Here is a table of points, one per row:
[-1.5  1.6 -1.1 -0.5 -0.8  0.2  0.1  1.3  1.6  2.1 -0.4 -0.7 -0.3  1.  -1.7  1.9  0.  -2.2  0.3  1.4 -0.3 -1.6 -2.1  0.9]
[-0.3  1.3  0.5  1.2 -1.5 -2.5  0.8  0.  -0.2 -1.  -0.4  0.5  0.2  1.  -1.3  0.4  0.2  0.5  3.2  0.4 -1.  -1.8 -1.7 -0.5]
[ 0.6  0.2  0.6  1.5  1.8  1.8  0.5  0.2 -1.   1.1  0.4  1.1  0.3  0.5  0.7  0.5 -1.3 -0.3  0.4  0.2 -1.3 -0.4  1.5  0.2]
[-0.7 -0.5  0.5 -1.6 -0.2  0.2  0.4  0.1  0.5 -0.6 -0.2  0.4 -0.6  0.3 -0.1 -1.7 -1.7 -0.6  0.3 -1.  -1.2  1.  -0.5 -0.2]
[-0.7  1.3 -0.5 -0.4 -0.1  1.3 -0.4 -0.5  1.2 -0.5  0.  -1.   1.6 -0.7  0.5  0.6 -0.2  0.6 -1.  -1.5 -0.9 -0.2  0.5 -0.3]
[ 0.7 -0.4  0.6 -0.7 -0.2 -0.3  0.   0.   0.2  1.5  0.7  0.4  0.6  0.3  0.8  1.8  1.   0.   2.1  0.7  0.5 -0.2  0.   0.9]
[ 0.4  1.2 -0.5 -1.2 -0.9  1.   2.1 -1.2  0.  -0.7  0.9 -1.2  0.   0.1 -1.3  0.8  0.1 -0.3  1.1  1.2 -0.7 -1.6 -0.5 -0.3]
[ 0.9 -0.6 -0.2 -0.1  1.4 -0.1 -0.9 -2.5 -2.7  1.4  0.2  1.4 -1.6 -0.8  0.  -1.7  0.2  0.2  0.   0.2  1.4  1.   0.4  1.3]
[ 2.8 -0.5  0.  -0.7 -1.2 -0.4  2.7  1.9  0.3  0.5  0.5  0.7  0.6  1.2 -0.7 -0.5  0.2 -1.2 -1.2  0.1 -0.7  1.5  1.  -0.3]
[-3.4 -1.2  1.1  0.1 -1.4  2.  -2.9 -2.6  1.2  1.2 -1.2 -0.9  0.5  0.7  1.2 -0.4 -1.5  0.6  0.   0.9  2.4 -0.1  0.7 -1.4]
[ 0.6 -0.8 -0.3 -1.   0.8  0.6 -0.5  1.2  1.1 -0.5 -0.1 -1.5  0.6 -0.8  0.2  0.  -0.1  1.6 -0.4  0.7  0.1 -0.9 -0.1  1. ]
[-1.5  0.5  1.6 -1.1 -1.4  1.2 -1.7 -0.5 -0.8 -1.1 -0.6 -0.3  0.7  1.4 -0.1 -0.3  0.2  2.   0.1 -0.7  1.6  0.6 -0.2 -1.3]
[ 1.  -2.4 -0.7 -0.1 -0.7  0.4  0.9 -1.1 -0.3 -0.6  0.2 -0.2 -0.6  0.9 -0.5 -0.3 -1.4 -1.   0.2 -1.2 -0.2 -1.2  0.5  1.6]
[-0.4 -1.1  0.9 -0.6  1.2  0.4 -1.7  0.1 -0.8  0.5  0.4  0.8 -1.4 -0.1  0.7  0.4  1.1 -0.7  1.4 -2.1 -0.1  0.2  1.2  0.4]
[-0.6 -1.1 -1.2 -0.1  0.5 -0.4 -0.7 -2.2 -1.1  1.5 -0.2 -0.9  1.9 -0.5  0.9  0.3  2.1 -0.6  1.8 -0.8 -0.7  0.7  0.2  2.1]
[-0.5  0.   1.6  0.  -1.  -0.7  0.8 -0.1 -0.9  1.  -1.2 -1.5 -0.4  1.2  0.3  0.6  1.   1.3 -1.8 -0.8 -2.5  0.4  0.7 -0.8]
[ 2.7 -0.5 -0.2 -0.2  0.9 -2.1  0.7  0.4  0.5  2.  -0.6 -1.   1.8  0.2 -1.9 -0.8  0.2  0.2 -1.1 -0.3 -0.5  1.1 -0.6 -2.2]
[-0.8  1.3  0.9 -0.3  1.3  0.3  0.3  0.8  0.2  0.2  1.  -0.1 -0.9 -2.1 -0.5  0.4 -0.3  0.6  0.   0.1  1.   0.6 -1.1 -1.1]
[ 0.  -0.2 -0.7 -0.9 -2.   1.6 -0.3  0.  -1.1  0.3 -1.5  0.5  0.1  0.3  2.   0.1  0.3  1.7 -1.3  0.8  0.1 -0.5 -1.3  0.3]
[ 0.7 -0.2 -1.5 -0.7 -0.8 -1.   0.1  2.2  0.8  0.  -0.1 -0.9  0.9  0.2 -0.9 -1.5 -0.3  0.1  0.5 -1.3  1.   1.3  1.3  0.4]
[ 1.5 -1.5  0.6  1.3  1.6  0.1  1.6  0.1 -0.3  0.4 -0.3  0.1 -0.2  1.3  0.  -0.9 -1.2  0.6  0.  -1.3  0.7  0.7 -0.4  1.3]
[-1.1 -1.3 -1.2  1.4  0.5  0.7 -1.   1.1 -0.1 -1.4 -0.5 -0.1 -0.4 -0.8 -1.6  1.1  0.5  0.1 -0.3  0.6 -1.4  0.3  0.5  0.4]
[ 0.7 -0.1  0.4 -1.5  0.7 -0.2 -0.9 -0.9 -0.9 -0.2  0.6  2.8 -0.2  0.3  0.  -0.6  1.2 -1.5 -0.1 -0.3  0.7 -0.7  1.3  0.3]
[-2.  -0.3 -0.1 -1.2 -0.6 -0.2 -0.6  0.6  0.1  0.1  1.  -0.4  0.7 -1.5  0.7 -0.6  0.4  2.  -1.1 -0.1  1.  -1.7  0.7 -0.8]
[ 0.9  0.4 -0.5  1.7 -0.5 -0.2 -1.5  0.6  1.1  0.4  1.4  0.5 -1.  -1.3 -0.5 -1.2 -1.6  0.2  1.3 -0.8 -1.3  1.2  0.6  0.7]
[ 0.9 -0.1  0.9  0.8 -0.2 -0.2  0.4  0.   1.2  0.   1.2 -1.  -1.9 -1.2  0.1 -0.5  3.2 -0.6  1.4 -0.2 -0.3 -0.7  0.  -0.5]
[ 0.8 -1.4  0.7 -0.3 -1.1  1.4  0.6 -0.5  1.1 -0.7 -1.2 -0.4 -0.4 -1.1 -1.2  0.7  0.4 -0.3 -0.5 -0.9  0.  -0.8  2.  -1.2]
[-1.4 -0.6 -1.   0.9 -0.8 -0.7  0.8 -0.8 -0.5  1.7 -0.2  0.7  1.1 -0.7 -1.5 -0.1  0.5  0.8 -1.6  0.   0.   0.3  0.2 -0.7]
[-0.8  0.4 -1.5  1.6  1.  -1.6  2.6  0.1  1.4 -0.3  0.7 -1.2 -1.2  1.5  0.3  1.8 -0.3 -0.8  1.8  1.7  0.7 -1.1 -0.9 -1.8]
[ 0.1  1.4 -0.1  0.1  1.  -0.9  0.6  0.3  0.  -0.6 -1.3 -2.1 -0.3 -0.5  1.2 -1.6  0.5  0.3  1.4  1.4 -0.9 -0.5 -0.2  1.3]
[-2.5  0.8 -0.3 -1.5  1.9 -0.5  2.4  1.7  1.5  0.3  0.1 -0.1  0.3  0.9 -1.1 -0.4  0.   0.7  1.5  1.4 -0.1 -1.6 -0.7 -0.6]
[ 1.4 -0.6 -1.5  0.2 -0.9 -0.6  0.6  1.7 -0.5  0.9 -0.4  0.6 -0.2 -0.5  2.2 -0.1 -1.7  0.4  0.3 -0.8 -0.1 -0.4  0.  -0.9]
[-1.7  1.6  1.4  0.9 -1.4  1.9 -2.7 -1.   1.1 -1.3  1.5 -0.8  0.7  1.6  1.1 -0.6  1.5  2.4 -1.1 -0.2  2.3 -0.6 -0.2 -0.1]
[-1.3  2.1  0.7 -0.3 -0.4  0.8  2.  -1.  -0.3 -1.2 -0.3 -0.9  0.  -1.3 -1.6 -0.1 -0.6 -1.   1.4  0.4 -0.1  0.9 -1.9 -1.1]
[-0.9  1.8 -1.1 -0.4 -0.1  0.9 -0.7  0.5  0.1  0.4  0.5  0.8  0.1  1.6  0.  -0.5 -0.1  0.5 -1.  -1.6 -1.4  0.5 -0.4 -0.9]
[ 0.6  0.4  0.1  0.2  0.5 -1.7 -0.2 -0.8 -0.6 -0.2 -0.2  0.1  0.2  0.   0.2 -0.5 -1.3 -1.6 -0.5 -1.1  0.3 -1.   2.   0.7]
[-0.2 -0.8  0.6  0.2  1.2 -0.4  0.1 -1.1 -0.8 -0.4  0.3  1.2  0.4  0.3  1.5  1.9  1.5 -0.4  0.5 -1.5  1.2  1.6 -0.4  0.4]
[-0.3  0.6 -1.6 -0.6  1.2  1.8  0.5  0.9 -1.3  0.3  0.7 -0.6 -1.3  0.2 -1.4  1.2  0.3  1.9  0.1 -0.5  0.7 -0.2 -0.3  0.5]
[-0.9  0.4  0.1  0.4 -0.8  2.  -2.6 -1.6  1.8 -0.7 -1.3 -0.4  0.5  1.8  0.9 -0.4 -0.2  2.   0.4  1.2  1.1  0.7  1.6 -1.3]
[-1.3  1.4  0.2  0.5 -0.5  1.4 -0.1  0.   0.2 -0.6  0.8  0.   1.1 -1.5  1.2 -0.3  0.3 -0.5 -2.  -0.7  0.4 -1.  -1.4 -0.6]
[-0.8 -0.6  0.8 -0.8 -0.3 -1.3 -0.6 -0.7 -0.4  0.4  1.7  0.4 -1.6 -0.9  2.7  0.1 -0.3 -1.   0.   0.2  0.1  0.9  0.6  1. ]
[ 1.9 -0.7 -0.1  0.4 -0.5 -1.7 -0.1 -0.2 -0.5  0.3  1.8 -1.2 -2.7  1.3 -1.2 -0.1 -2.   0.1 -1.7  0.3 -0.3  0.4  0.4  1.8]
[ 0.6  1.1  1.  -0.6  0.9  0.3  1.   1.2  0.8  0.7 -0.3 -1.3 -0.2  1.1 -0.1  0.5  1.1 -2.1  1.7  1.   0.8 -0.3 -1.1  0. ]
[ 0.4  1.7  0.5  0.6 -0.1  0.2 -0.7  0.2 -1.1  0.8  0.6  0.1  0.8 -1.4 -0.9  1.2 -1.  -0.1 -0.5  0.2 -0.3 -1.5  1.1 -0.7]
[-1.1  2.6 -0.5  0.2 -0.1 -0.5  1.3  0.9  1.6 -0.2 -2.2  1.3 -1.9 -0.7 -1.   0.3  0.6  1.1  1.   1.5 -0.4 -0.3 -0.3 -0.2]
[ 0.5  0.2 -2.4 -0.9  1.4 -0.7 -1.4 -2.7 -0.1 -1.7  0.1  1.4 -0.7  0.7  1.2 -0.1  0.7 -1.6 -0.8 -0.9 -0.4  0.8  0.5  0.4]
[ 1.9 -1.8  0.6  0.5  1.3 -0.2 -0.7 -1.   1.3  0.  -0.2  1.5 -0.5  0.1  0.1 -1.5 -0.3 -0.3 -1.3  0.7 -0.9 -0.5 -1.2  0.7]
These points spread out most along one direction. Take the direction at right angles to it along which they spread out most. Then take the direction at right angles to both along which they spread out most. Go by this last direction. Where along it does each point below lie, from 0 to 99? 50 is the average, and the first point above lies past it. One standard deviation of the points above along it is 16.
[ 1.4 -1.  -0.2  1.4 -0.6 -2.7  0.6  1.3 -0.9 -1.2 -0.8 -0.4 -0.5  0.2 -0.2  0.9 -1.2 -0.8 -1.1 -0.7  1.3  0.7 -0.4 -0.2] 35
[ 0.8 -0.7  1.1  0.3  0.2 -0.4 -0.6 -0.6 -0.1 -1.   1.4  1.5  1.6 -0.4 -0.4  1.2 -1.9  0.4  0.6  0.2 -0.6  1.3  0.3  2. ] 52
[-0.7  0.6 -0.9  1.5 -1.7  1.6 -0.9  0.  -1.3 -0.3  0.2 -0.5  1.4  0.8  0.2 -2.4  1.4 -0.2 -0.2  1.8  1.7  0.   1.3 -0.8] 44
[ 0.6  1.6  0.2 -0.8 -0.2  0.1  1.  -0.9  1.4  0.5 -1.2  0.5 -0.2 -1.6 -0.8  0.6 -0.1  1.1  1.2 -0.5  0.2 -0.9 -2.1  0.2] 55
[ 1.3 -0.1  0.7  0.9  0.7 -1.9  0.9  1.   0.2  0.  -1.3  1.2  0.4  0.7  0.   0.  -0.5 -0.5 -1.5 -1.9  0.3 -1.4  1.5  1.1] 35
[ 0.1 -0.1 -0.1  0.6 -0.8 -0.6  2.8  0.4  0.8  0.7 -0.1  0.   0.4  0.2  0.9  0.3 -0.1  0.  -2.1  1.1 -1.   2.8  1.1 -0.2] 25
[ 0.6 -1.5  1.1  0.9 -0.3 -0.3 -0.3  2.  -1.6  0.4 -1.1 -0.9 -0.3  0.6 -0.2 -1.  -0.7 -1.6 -0.3 -0.4 -1.8  0.3 -1.2 -1.2] 32
[ 0.3 -3.   0.5  2.   0.8 -0.3  0.8  0.7  0.  -0.6  1.7  1.6  0.7  0.3 -1.  -1.6 -0.9 -0.9 -0.8 -1.1 -0.3 -0.3 -1.2  1.2] 41
[ 0.6 -0.2  1.7 -0.4  1.  -0.3 -2.  -0.1 -1.4 -0.6 -0.3  0.5  0.  -0.6  0.   0.1  0.3 -1.6 -0.9  1.1  1.   1.2  0.6  2.6] 66
[ 0.2 -1.4  0.2 -2.1  1.5 -1.7 -3.4 -1.5 -1.3 -0.4  2.   1.   0.9 -0.1  1.3  0.8  1.8  0.   0.1  1.5 -1.5  1.4  0.3 -0.4] 75
[ 1.8 -0.2 -1.4  0.4 -1.   0.9 -0.7  0.3  0.2  0.1 -0.4 -0.5  0.5 -0.6  0.2  0.6  0.  -0.3 -0.9 -0.4  1.   0.7 -1.5 -1.4] 33
[-1.1  0.5 -0.7 -1.1  1.1  1.4  0.   0.1 -1.  -2.1 -0.7 -1.3  0.5 -1.8  0.7  0.8 -0.6  0.8 -0.2  0.8  0.  -1.1 -0.5 -1.7] 49
[-1.8  0.7 -0.8 -0.3 -1.1  1.   1.1  1.9  0.1 -0.9 -1.4  0.6 -0.3 -1.3 -0.1  0.4  0.7 -0.2  1.3  1.6 -0.1  0.1 -0.4  0.3] 57
